Each path below is one point turned by a fixed rotation once a step. After each direction that follows a path, write how fast that rotation turns it, in degrees a step (0 if it stays still).
Each turn is a multiple of 5 degrees from 10 to 175, or 0.
Each row of a path follows its step; steps can be skipped.

step 0: [ -5   3  -8   9 -14 -10   7   9  -2  -4  10  13  -2   4   0  -3  -3   4
  -9   9   6  10 -12 -13  -3  -4  10   5  -6 -10 -10   1   6  -3   6  18
  -2 -11  -1  -7  -1   0  -2   1]
step 1: [ -6  -1  -1   8   1   2  -6   9   8  -8  -3  -4  -5   2   2   1  -8   7
  20   6  -4 -13  -8  -2  -2   1  -3   7   3   4   6  19   1  -7 -11  -2
 -11 -11   5  16   6   0   5  -6]
step 2: [ 11  -3  -4   8   9  -1  -2  -5  -3  -6   5  14  11   2   8   4  -1  -6
  10   5  12 -11   4   0 -10  -1   0  -2   2 -18  -7  -8 -18  -2   4 -14
  -4  13  -5   3  -1   2  -3  -8]
step 4: [ -3   4  -6  12  11   3  -7 -14   2   6   5   0  -5  15   8  -6  -7  -1
  -1   2 -10   8   6  -8  11  -2  -7 -11   9  -9  -1  -1   4  -3  -6  15
  -4 -13   9   8   8   2  -9   3]
step 5: [  3  12  -2   1  12   0   8   7  -3  -1  -2  -6   4  -4  -4 -12   0   8
   9  -1  10  -3  16  -2  13   4  -2  11   7   0  -4   6  -8  -9  12 -15
  -9  -2  -1   1   2   6  10  15]
step 7: [  2   1  -5  -2  -2   7  -4   1  12  -6 -12   4   2  11  -4   0  -3  -3
   8   2   0   3  -3   1  11 -20   7 -10   3   1  12  -8  20  -9  -5  -2
   2  -1  -8  -5   6 -14  -3  11]
step 8: [ -5   3  -3   4   2   6 -10  -7   2   6   3  -1   5  -9  14   8 -12   0
  -7   9  -4  -4   1   0   3   1 -12   2  -8  -3  12  -2  -5   0  11 -13
  14  -6   7   4   2   9   7  20]
step 9: [ -2   9  -8 -10  -1  -5  19   9 -16  -5   1  10  -2 -13  14  -4  14   2
 -12   1  -3   7  -6  -9  -5  -2   6   1   1  -3  10   4  -5  -1   6  -2
 -11  -2  -5   0   3  -7  -6   4]
step 11: [ 17  -8  -4   2  -4   3  -9  -6   2   3   0   2   7  11  -8   2 -17  -1
  -5   1   6  -2  -9  -5  -1   0  -3   7   8  -9   7   7 -13  -5   8  -7
  -5   5  -7   3 -13 -11 -12  11]
step 12: [  2   7  -5 -10   1  -6 -12  15  -9  -3   7  -1   8   9   2   5   4   6
  -9   8  -5 -11  11   0 -10   2  -7  11 -18   2   3   5   5   4  11   5
   0  -7 -10  -7   5   1  -1  -7]
Directions:
[ 0  0  1  2 -3 -2 -4  3  2 -4  0 -1 -1  3 -4 -2 -5  2  2  1  2 -3  1  4
 -8  0  3  1 -2  0  0  1  2 -2  1  0 -2  4 -3  1  0 -3  1  1]
70
[ 0  1 -3  1  1  3  1 -2  3 -2 -3 -1  2 -3 -5  4 -3 -4 -1  1  6  1  2 -1
  2  5  2 -2 -1 -4 -1 -5  2 -1  1 -2 -2  0 -2  1  2  6  2  0]
130
[ 0  4  2 -2 -1  1 -3  2  2 -1  2 -1  1  6  1  2 -3 -1 -4 -1  0  3  0 -6
 -1  3 -3 -2 -4  1 -3  0  3 -2  1  0  3 -2  4 -2  1 -2 -2  5]
90
[ 0  1 -1  1  1 -4 -3  5 -5  0  0 -4  1 -1 -3  3  4 -1  4  4  2  3  1 -3
  0 -5  0 -2  3  1 -1  0  2 -2  2 -1  3  0 -1 -4 -1  0  3  0]
155
[ 0 -1  4  2  4  3 -3  0 -3  1  0 -3 -1 -6  2  5 -7 -1  0 -1 -4  1  2  2
 -4  1 -2  0  1  1  0  1  3  2  0  1  2 -4  2  2 -2  0  3 -3]
160

step 3: [  2  -4  -4  13  -5   8  11 -10 -12 -14   1   4  10  -6  24   1   3   1
   6  -4 -16   6  -3 -19   6   2  -2  -7   8  -2  -1   4  -5  14  -8   3
   4   7   6 -13  -7   7   9   0]
step 4: [ -8 -10  -8  -3   5   0  -1  -4   2  -2   8  -3   1  10   4   6  -5 -14
   9   5  10 -20   8   4 -11 -10  15  17   1   2   1 -13   8   0   1  -3
   3  -8   5   7 -10 -10 -21   4]
step 5: [  6   6   3   6 -11  -6  13  11   1  -7   6 -12  -1   2 -19  -5  -3  12
 -14  11 -13  -1   9  -4   4 -12  -3  -1  -7   9   4   9  10 -11  -1  16
   5  13   2  -2   8  10   5   1]
step 6: [ -3   4   4 -10  -1   9   8  -9  -1   3 -21   7   3   3  10   2   6   3
   8   6   8   8  -9   6  19  21  10  -6   8   1   9  -2   6   0   9   4
   7 -10   4   4 -14   8  -1  12]
step 7: [  0   2  -1  14   6  -2   3   8   7  -9  -6   4  15 -18  -1   6 -18 -13
  -5   7   3 -18  -2  -2  -6 -11  -3  -2  18  -6  -3   7  -2   7   3  -1
  -8  -3 -13   4  10  -3  -5 -14]
step 8: [-17  -6  -2   2   2   3   6  11   3  -2   8  -3 -12  20   5 -12  14  -3
  12  -3  -3   1   7  -7   3 -12  -6 -12   2  15  -9   1  -5  -3  11   0
 -13  13   1  -7 -12   6   3  11]
step 9: [ -8  -1   7   8  -7   0  -4 -23 -12   2   4   5   0 -10  -6   3 -11  10
  -3   5  -5 -10   2  -8  -4  15   2   6   2   3   0  14   4  10  -4   3
  15   2  21   3  -7   2 -15   4]
step 10: [  1   0 -24  -2   6  -1   2   4   9 -20  -1  -7  16   2  -9   1   8  -4
   3   9   6  11 -11  -6   7 -11   7  16   1  -1   4 -14   6   1   1   9
   2   4  -6  15   7  -1   1   8]
step 11: [ 10  -6  12  -5  -6   1   7   1   4  -2  -3   3   2   6  15 -14   5  -3
   3  14 -11 -17  10  -6  -1  -6   0 -11   4  -4   8   6  -1 -12   2   4
  16 -12  -7 -18  -3  16   4  -4]
step 12: [-13   4  -1  10   3   6  12   0  -9  -3  -6  -3  -7  -2   2  13 -16  -7
  -6   0   4  -2  11  21  17   5  16  -5  -1   4 -12  -7  10  16   1   5
  -2   6  -4  -4  -8  -8  -8   5]
Directions:
[ 3  2  1  3  2  1  1  2 -2  1 -1  0 -1  6  5 -2 -1  0  6 -4 -2  4 -4 -1
  0 -1 -3  3 -1  2  1  2  1 -1  3  4  1  0  2 -1  0  6  0 -4]
140
[-1  0  2  2  1  1 -1  1 -1 -2 -3 -1  2  0  0 -2 -3  0  5  3  2  4  6 -2
 -5 -4  0  0  3  1  2 -4 -4 -6 -3 -2 -1 -2 -1  0  1 -1 -2 -1]
110
[-1 -2 -4 -2  0  0  2 -2  3  3 -1 -7 -2  1 -4  1 -1 -3  1  3 -1  1 -4  3
 -5 -5 -2  1  1 -4  2  2 -2  0 -1  2 -3  2  0 -3  2  2  3  2]
130
[ 1  2 -6  4 -3  0  1 -3  1  1 -2  4  4 -1 -2  2  2  1  3 -4  1  1  1  2
 -2  3  3  5  2 -2  3  0  0  2 -1  1 -3  2 -3 -3 -4 -1 -3 -3]
120

step 0: [ 12   3 -14 -10   3  -2  10 -11  -5  -4  -4 -10  -8  -5   3  20   6   1
   8  11  -2   4  -3 -10  10  -1  -5  18  -7   5   5   7   2 -10   2  -1
   3  -1  -5  -4   1   3 -12  13]
step 1: [  5  15  -6  -6  -5   1   4  -9   0   2   2   5   0   1  -9   7  -6 -11
 -10  13  -6  -2   9  -9  -9  -8   3   6 -10  -3  13   5  -8  -2  13   5
   4  -9   1   9 -11   7  -4 -20]
step 3: [  5  -2  -5  15   5  10   2  -2  -5 -16  15  13  -5  -2   5   4   3   3
  12  -3   6   1  -5  12   9   4 -15  -6  -6  -7   0  12  -9   5   1  12
  12  -4  -3  -8  -2   1   8   5]
step 4: [ 10  -1  -7   5  12  -6  -7  -4 -10 -17  12  -3   2   2  -3  -2   8  11
  -5   0   0  -3   2   1  -3  -7  -5  11   1  10 -24   4   2   8  -5   6
  -3 -10   8   6 -12   5  -5 -11]
step 6: [  3   2   3   0 -13   3  -4   7  -6   7 -11  14  -4  -2  -6  -2   8   8
  12   7  -3  -6  10   8   2   3  17  -3  -5  -3  -1  -6  -2  -1   6  10
  -5 -11  -1 -20  -7   4  -6  17]
step 7: [  8   2   9  11 -16  -7 -12   6  -4  -3  -8  16   6   1 -13   1   8   7
   8  -5  -6 -12   4 -14   2   1  -5   5   3   4  -7   1  -8  -7  11   0
  10   4   4  10   1 -12  11   2]
step 8: [ -4   0 -18  -3  -3   3  -4   4  -1  -2  -2  -3  12  -5  14  -1  -3   3
  14  -5 -17   0   3  -9   2   7   9  13  11  -4  -5  14   0   9  -7 -11
   3  -2   4  10   2  -2  17   3]
step 9: [ -9  14   2   4   2   6  -3  -1  -9   5  -3   6 -10 -17  12   7  -3   7
  -2  -6  -1 -10  -8   9  -1   0  13  11 -11  -6   7   2  -3  18  -8  -1
 -11  10  -9   7  -5   1   1  -7]
step 10: [ -2  -5  -3  17   2  -9  -8  -6  14  -5   2   4  -7   0   2   6   6  -2
  -8  -6   0 -15   7   7   2   2  12  -1  11  16  13 -10  10   6   9   8
 -13   5  -4   6   2  -6  -4  -1]
step 12: [  0   2   6 -14 -10   1  -3   0   1  -5   3  -5  -4   8   7  -4   9   4
 -14   2  -2 -11  -5   1  10 -11  13  -9  -6   4   0   8 -11   3 -19 -14
  12 -15   1   0  -5  -9  -2   3]
Directions:
[ 0 -3  2  5  1  0 -4  0  2  3  0 -5  4  1  3 -1  2 -3  3  3 -5  3  1  0
 -1 -1 -1 -1 -1  2  1  3  1 -3  1  2 -5  2  4  0 -1 -5  2 -4]
125
[ 0  1 -5  0  1 -1  5  1  6 -1  1  2 -3  0  0  2 -1 -4  4  4 -1  3  0  2
 -1  3  2  0  3 -2 -2  1 -1  1  0  3  0 -2  0  2  4 -6  0  4]
140

step 0: [-11  -4   1  14   5  -9  -7  -9   1   0  10  -8   9  -3   8  -1   0  -5
 -11  -7  10  -2  -7 -10  13  -5  -6  -7   0 -11   5   1   2   3   7  11
   7  -5   9  -2   8  -2  11   6]
step 2: [  4   0   4  10  -9  -9 -18  12   5  -7   0   3  -3  -9   3 -13   5  -2
   1  -2 -10   8  -1  -3  -6   6  -7 -11  -1  -1  -6  10  -2   0   5   7
  11  -3  -2  11  -1   6   8 -11]
step 3: [  3  -8   1  -1  -1  -4 -23   3   0   6  12   0  -2   6   4  -2   6   3
   2   5  -1  12  -2  -3 -12   7  -6  13  -5  -8 -10  -1   2   3  -5  14
   2   8  -6 -10   2  -2   3 -11]
step 4: [ 14   7  -1  -8  -6   7 -12   3  -5   2   2   4  -8 -13   6   6  -8  10
  -2   5  -7  10   5   0  -4 -10  -1   1  -3  -2 -10 -13   1   3  10   2
  -8  -6 -16  -9  -1   2   4  -8]
step 6: [  1   1  -6  -4 -11  -5   0  -4  -4   1   5  -2  -7  -2 -18  18  -6  -1
  -3  -5   1   3   0   6 -10 -13  13  10  -8   0  -8  -6  -4  -2  -4  -4
  -3   9   1  12   3  -8 -13   0]
step 7: [  4  -1   6   7  -4 -21   9  -5   5   3 -11  -4   7 -13   1   3 -11   3
  -7  -2   0   5   3  -3  11  -4   9   0  -3   2 -13  -9  -8   0   4 -11
  -2   8   6  11  -7  -6  -2  -7]
step 8: [-15  -8   0  -1   4 -16  11  -8  -2   5   3 -10   5  -2   4   7  -4   4
   1  -5   9   1   1   9   7   1  -3   0  -5 -15  -2  -3  -4  14   0  11
  -7   9  13  -3   4  -9  -3   2]
step 9: [-14   7   1  -5  -8  -6   2  -4  -5  -2   2  -9   0  -6  10  -1 -16   0
  -6  -8  -5  -6   8   9  -7  -8 -11 -11  13  -9  -4   6  -3   3   9  -2
  -8  -1   2   8  -2  -3   2  12]
step 10: [ -4 -17  10   6 -16 -15  -4   1   6  -9  -2   1  10  -9   8  -9   6  -4
   2  -8  -2  -8 -11   7  -8   6 -10  -5   7  -4  -1  10  -2   0   0   2
   4  -1   1   1   2  -1   2  10]
step 12: [  0   2   5  -4   0  -7 -15   2   2  12  -6   2   4 -19   2  -7   1   7
   5   7 -13   1  -6 -12   3  -8  -6   4  10   9  -6   1   5  -4   8   6
  -6  -5  -7  -9  -3  12   7   0]
Directions:
[ 2 -2  2 -1 -4 -5  5 -3 -1  1 -1 -2 -1  1 -1 -4 -1  3  0  2 -3  1  2  6
 -1 -2 -2  3  0  2  2 -1 -7  1 -1 -1 -3 -1  1  0 -1 -4 -2  3]
25
[-1 -1 -1  1 -3  0  0  1 -1  3  0  3  1  3  5 -4  1 -2 -1 -6 -3 -1  4  1
 -3  5  0 -2  2 -3  0  4  0  6  1  1 -2 -1  2  1 -2 -2  5 -2]
45
[-4 -1  0  2 -1  2  1  1 -1  0  4  1  4  0  0  2  0  1 -3  3 -4 -1 -1  4
 -2 -5  0 -5 -1 -4  8 -1  1 -1  2 -4 -2  0 -3 -2  1  1  2 -1]
85
[-1  0  3  7 -1  1 -2  0  1  3 -3  0 -2  0 -1  1  3 -1  1  2 -3  0 -4  1
 -2  1  4 -1  0 -2 -2  3 -3  1 -7 -2  1  2 -4  5 -3  0 -2 -1]
85
[ 2 -2  4  0  0 -4  1 -1 -3  1  0 -2  3  1  5  0  4 -3  0  0  1  5 -3 -3
  2  2 -2  3 -4  3  3  4  3  1  0 -3 -2  1 -1  2  6  0  0  1]
145

step 0: [ -5  11  13  -1  -2 -19   5  10  -3   8  13  -9  -6   8   6   0  -2  -3
  -2  -8  -2  -8 -17   3  -6  -2   5 -13   0 -12  -1   8  -3   8  -6  -9
  -7  -4  -5  -1  -5   8  -3  15]
step 2: [ 10   4   0   0  14  -9   3 -13  -2   8   6  -1  13   5   0  -2   3   7
   7  -4 -11   8  20   4  -3   0  -3   0  -7  -5  -3  14  -9  10   3  12
  -8   7  -4   6  -7  -4  12   9]
step 3: [ -4  -3  10   4   8  -5  -7  12  10   6  -5   5  -9 -16   7   4 -10 -23
  17   3  10   3   2  -1   9   2   1   3  -2  -8  -5   2   6  -1   5  10
  -6   0  10  -6  -1   8   9   6]
step 4: [ 3  9 -9  2 -9 -2  1 23 -6  7 12  2 -2 12 -3  6  7  6  2 17  7  9  5  7
  0  5  1 -2 18  3 -8  3  3 11  9 -2 -2  3 10 12 -6  0 -7  1]
step 5: [  2   6  -7   0  10  -7 -10  -9  10  -1   4 -11 -21 -13  11  -3   2   5
 -11  -3   6   4   0  -3 -12   7  10  -8   3   5 -11  15  -4  -3   9   2
   7   0 -11  -3   0   8  -7   2]
step 6: [  1   5   3  -6   8   3   2  -4  12   1  13 -10  10  -7 -11  27   0   2
  15  -1   3 -10   6   2  -4   8   5  11   0   8   7   0  -4   6  -4   3
   7   3  10 -10  -1  -5  -7  -3]
step 7: [  3   4  -6  -1   8   2   8  -3  -8   3   1 -11  -3  -1  13  -2 -23 -13
   3   3 -15   5   5   1  -7  -1   2   1   9  -2  -3   4  -2  -6   0 -13
   8  -2  11  11  -6 -12  15   4]
step 10: [ -2  -6  -8  -9  11  -6  -1 -12   8   2 -12  12   2  -4   9   1  -6   6
  -1   1  -4   5   9   8 -11   2   1   6   4   0  -6  -9 -13   3  -9  13
   5  -2   3  -3  -6   3 -14  24]
step 11: [  5 -11   1  -5  -6   5   1   2  11   5   8  11  -7 -13 -10   6 -11   3
  15  -9   1  -7  -6  -3   1  -8  -4 -12   9   8   0  10  -4  -6   0   1
 -17   4  17   9  -5  -7   6   5]
step 12: [  9   4  -6  -2 -12   2   9  -4  -1   5   7  -1 -10  -4  10  -6 -11  -6
  -4   2  15  13   7   7  16   5   3  -8   4  -6  10 -14  -8   8  12 -10
   3   9  -3   0  -3  -9 -13   1]
Directions:
[-5 -1  0 -1  0  5  3 -1  4  2  1  3  0 -1  0  2  0 -1 -3  0  0 -2  0  0
  1  3 -2 -4  3  1 -2  1  1  0  6  3  2  2  2  5  3  5 -5  1]
55
[-4  1  4  2 -3 -3 -5  1  2 -1 -4 -2  0  1  1  2  1  5 -2  4 -2  2 -3  0
  2  1  2 -2  3  2 -1  3 -3  3 -6 -1  2  2 -1  1  3  2 -3  1]
80
[ 1  0 -4 -3  3 -3  0  5  1  2  3 -1 -1  1 -1 -5  1  6 -2  1  1 -2 -4 -3
  0  8  0  2 -2 -1  0 -3  1 -2  0 -1  0  0 -3  0  2  1 -1  2]
85
